In the rows, 128 means zero.
Each named move below is a turn or a mirror, shown by a few rows before and after it. Which moves, in which order, take the first row of each later pair to the second? The first pair is answered.
ruf:
[124 107 133 117 124 139 136 118 123 131 137 132 134] => [121 108 132 122 131 137 132 121 122 141 141 139 124]
[100 139 127 157 151  85 101 138 126 187 161 155 125] => [118 127 130 133  87 130 153 119 159 115 113 112 208]
[140 120 115  98 119 143 146 116 118 135 134 121 110] => [138 121 114  99 124 137 142 119 116 141 140 123 103]
zor:
[136 108 117 108 101 144 144 116 145 100 127  88 151] => [135 108 116 111  99 142 146 116 148 104 127  94 157]
[163 129 109 132 107 108 150 113 149 165 128 161 183] => [128 114 135 119 141 166 131 154  96 109 152  81  86]
[151 129 104 141 141 135 134 108 134 142 108 182 118] => [136 121 114 136 158 159 128 127 114 116 118 150  79]
feb:
[131 136 115 122 144 118 122 130 120 159 149 124 111] => [132 134 115 121 143 119 121 134 118 159 148 124 109]
[128 125 127 138 153 126 118 135 128 136 128 141 115] => [130 127 126 139 148 117 119 133 133 143 130 147 123]
[136 127 129 155 133 122 122 129 146 122 101 161 158] => [126 119 132 145 150 153 116 142 128  94  98 143 122]
lobep:
[137 115 122 102 113 150 133 107 115 119 118 106 110] => [148 123 117 109 104 123 137  93 132 146 116 137 139]
[132 138 123 120 130  95 119 117 139 176 154 138 128] => [110 142 157 150 127 105 105 141 147 120 129 132 157]
[150 125 100 103 128 132 160  91 146 154 122 133 151] => [132 127 130 136 122 135 146 113 158 106  97 133 182]
[143 141 142 128 139 157 144 114 127 129 132 113 134] => [146 144 137 127 136 149 145 111 129 142 130 122 140]
Now pairs of rows:
(two moves a pair)
[120 136 140 126 127 132 125 134 139 124 128 137 146] => [126 133 128 106 134 136 132 122 129 139 141 129 123]  lobep then lobep
[116 148 140 159 120 110 104 129 142 126 132 105 149] => [117 141 132 139 122 136 113 129 129 111 141  75 117]  lobep then ruf
[119 131 145 152 147 122 118 138 111 119 116 146 119] => [129 137 134 144 137 102 128 123 114 153 127 153 133]  lobep then feb
[151 143 122 122 126 145 134 132 128 137 106 143 135] => [150 146 125 126 119 134 131 132 131 143 113 144 144]  zor then feb
[105 116 150 154 138 134 111 145 136 136 134 129 152] => [125 117 132 139 128 126 126 120 144 159 137 145 158]  lobep then zor
[106  95 129 154 148 134 101 147 126 125 135  99 108] => [105 101 130 160 139 119 101 143 131 140 145  97 123]  feb then zor
[139 127 109 132 116 116 114 111 113 158 151 185 117] => [107 125 145 157 123 139  93 147 109  89 135 160 121]  lobep then zor
[128 139 133 110 111 118 153 121 120  88 105 141 165] => [111 145 131 120 163 114 121 139  93 119 133 157  96]  feb then ruf
[121 149 135 147 166 102 106 133 127 151 131 174 121] => [113 148 149 161 157 102 103 142 133 130 124 164 143]  lobep then feb
[139 135 112 102  98 173 138 126 133 110 142  71 170] => [137 150  98 111 141 131 109 125 120 189 181 111 115]  lobep then ruf
[149 119 125 147 130 138 128 143 140  84  94 178 155] => [155 106 112 112 147 167 137 142 112  90 114 146  93]  feb then lobep
[143 125 131 131 120 142 138 126 148  84  80 142 165] => [153 115 101  87 136 163 150 115 118 120 118 115  89]  zor then lobep
[136 132 110 119 131  94 136 111 121 195 168 118 103] => [120 142 142 164 122  71 115 126 147 167 140 144 163]  zor then lobep
[122 115 121 116 134 125 120 132 105 143 153  99  84] => [112 126 148 157 110 105 113 136 143 108 113 136 162]  zor then lobep
[111 134 157 167 129 119 104 150 136  98 100 158 153] => [146 136 120 137 114 108 135 110 150 149 106 180 164]  lobep then zor
[127 129 135 105 155 137 129 136 101 111 146 101  89] => [156 130 116  98 113 115 158  97 135 133 128 123 160]  lobep then ruf
[133 134 113 127 113 122 135 111 118 125 155 129 143] => [121 139 127 141 116 116 124 120 121 111 151 136 150]  ruf then lobep
[135 147 102 126 130 112 137 104 129 132 107 142 146] => [127 138 107 117 136 142 136 116 110 107 111 108 113]  lobep then lobep
[143 121 110 110 148 151 129 121 110 140 122 141  87] => [151 126 117 124 123 129 135 109 140 137 100 166 153]  lobep then ruf
[153 129 111 105 131 143 154 129 120 134 139 113 107] => [146 129 119 117 144 152 142 141 117 112 126 121  99]  lobep then feb
[134 135 133 134  99 110 147 126 124 116 132 100 152] => [124 134 134 139 134 112 125 141 101 129 148 105  98]  feb then ruf
[132 128 112 127 133 137 126 120 115 129 136 133  99] => [129 129 114 136 138 140 121 128 119 121 127 143 103]  lobep then feb
[139 115 107 122 113 127 148 107 149 152 137 138 149] => [128 110 108 119 147 153 133 125 123 137 144 127  88]  ruf then feb
[117 134 125 130 139 144 118 138 100 137 173  81  75] => [139 144 120 135  83 103 144 108 145 154 160  97 173]  feb then ruf
[117 124 132 143 152 150 113 149 119  98 109 135  96] => [132 132 130 153 112 113 129 125 153 121 104 155 167]  ruf then feb
[127 127 121 110 148 135 124 130 109 149 147 126  89] => [113 124 133 128 151 129 111 145 108 137 148 122  92]  lobep then zor
[142 148 127 146 128 103 107 131 124 168 145 158 119] => [145 123 134 119 111 168 133 137 117  89 113 105 120]  ruf then feb
[153 127 112 119 126 128 139 109 138 149 120 163 135] => [144 121 116 110 134 161 142 120 126 117 113 142 104]  feb then ruf
[129  94 108  84 108 162 177  91 119 120 149  88 124] => [126 113  99 106 145 116 144  92 113 189 173 140  90]  zor then ruf
[130 133 128 132 152 176 129 134 134  99  96 123 116] => [133 150 119 154 150 122 118 123 151 159 116 166 144]  feb then ruf
[126 151 142 125 140 167 124 147 123 134 144 142  81] => [122 156 156 149 125 158 124 150 149 111 116 162 134]  zor then lobep
[114 142 128 149 113 139 128 156 134 126 125 115 165] => [110 145 128 143 139 141 113 164 114 141 144 114 121]  ruf then lobep
[123 151 140 139 128  99 131 130 137 154 180 115 133] => [125 137 143 121 115 145 149 133 133  98 161  80 135]  feb then ruf
[127 123 129 103 135 142 112 122 119 168 162 108  77] => [102 131 174 158 123 129  86 148 146 108 122 128 149]  lobep then lobep
[144 118 108 127 163 132 126 130 107 156 151 129  87] => [121 123 146 171 154 128 103 155 127 100 117 137 140]  lobep then lobep
[122 118 140 105 137 134 130 117  99 133 157 102 113] => [113 132 160 138 128 108 118 123 122 117 134 132 167]  lobep then lobep
[136 144 131 112 117 157 119 135 132 115  78 163 135] => [125 144 135 118 138 159 100 147 118 123  95 158 100]  zor then ruf
[139 139 111 118 111 120 140 108 131 157 136 128 130] => [137 140 113 128 118 114 132 109 136 159 125 148 138]  feb then lobep
[127 136 124 120 136 127 121 140 112 143 142 118 101] => [122 142 142 145 125 116 115 141 134 121 118 137 147]  zor then lobep
[113 130 153 176 185 115  93 136 130  80  85 131 102] => [107 130 162 180 182 106  90 142 127  85 100 111  99]  feb then zor
[129 144 115 144 120 107 127 103 137 156 143 144 122] => [135 143 107 143 123 114 128 101 140 150 131 159 122]  feb then zor
[136 127 135 129 143 152 116 123 117 104  99 161 112] => [145 122 123 111 135 159 132 109 122 110  99 151 113]  lobep then ruf
[154 117 111 130 145 134 147 107 130 161 101 188 131] => [134 111 138 149 134 160 143 127 134  96  78 161 154]  ruf then lobep
[144 124 110 115 100 129 149 114 141 133 121 135 147] => [132 125 113 114 139 143 125 134 115 133 133 132  85]  feb then ruf
[141 129 111 116 156 129 118 118 112 168 132 164  82] => [123 139 143 158 143 109 101 131 140 136 102 183 146]  feb then lobep
[142 144 126 133 160 162 100 148 115  93  94 148 101] => [158 153 109 136 151 125 107 127 132 144 100 186 126]  lobep then lobep
[160 138 119 111 139 123 137 102 131 132  95 170 146] => [146 135 142 126 135 132 129 120 133  96  85 156 157]  lobep then feb
[132 133 134 134 114 119 128 141 127 149 104 134 153] => [138 131 128 128 119 129 128 136 130 146  95 141 151]  feb then zor
[129 132 121 147 110 123 126 129 131 130 133 132 144] => [131 127 109 129 121 133 132 127 118 138 139 126 111]  feb then lobep
[123 122 126 108 115 172 141 143 122  84 107  94 110] => [125 149 118 139 128  86 110 131 140 182 141 156 121]  feb then ruf
[122 138 146 149 142 106 103 138 129 144 148 139 121] => [128 125 152 132 109 140 131 130 141  94 123 108 155]  feb then ruf
[138 129 125 139 122 135 134 123 138 120 107 148 143] => [128 127 130 137 139 144 119 139 120 113 120 130 105]  zor then ruf
[127 137 143 157 133 108 122 138 132 125 107 150 155] => [116 128 152 147 138 134 122 151 116  98 107 117 131]  zor then ruf
[138 108 126 103 120 148 128 124 125 118 126 111 124] => [143 117 118 115 126 118 122 113 131 156 133 147 131]  ruf then zor
[113 133 159 121 139 135 118 130 112 129 143 123  95] => [132 129 149 105 100 135 149 105 141 123 124 123 148]  lobep then ruf
[143 125 114 113 108 125 141 118 130 164 152 111 132] => [126 136 135 154 124 100 114 135 138 162 146 135 145]  lobep then ruf
[110 137 136 189 118  62 115 138 135 159 117 157 160] => [ 95 136 156 194 109  76 112 154 129 123 116 121 169]  lobep then feb
[135 138 116 141 162 121 116 120 120 151 118 132 107] => [137 134 126 147 134 129 132 120 136 115  92 125 157]  lobep then ruf
[119 129 151 163 127 139 124 150 157  77  85 156 147] => [121 133 152 168 123 129 120 145 162  87  89 157 160]  zor then feb
[139 147 144 140 111 125 134 136 145 119 124 143 167] => [125 143 146 131 145 144 116 153 112 118 147 120  96]  lobep then ruf
[104 134 156 164 142 102  97 154 128 127 139 127 132] => [128 137 132 148 127  89 114 128 138 162 136 153 152]  lobep then zor
[135 145 143 153 141 107 126 119 149 114  90 156 146] => [138 134 123 118 163 130 132 115 114 135 124 122  71]  zor then lobep
[105 121 151 132 107 140 128 137 132 102 140  84 146] => [128 120 123 110 106 124 143 112 128 156 160  92 130]  lobep then feb
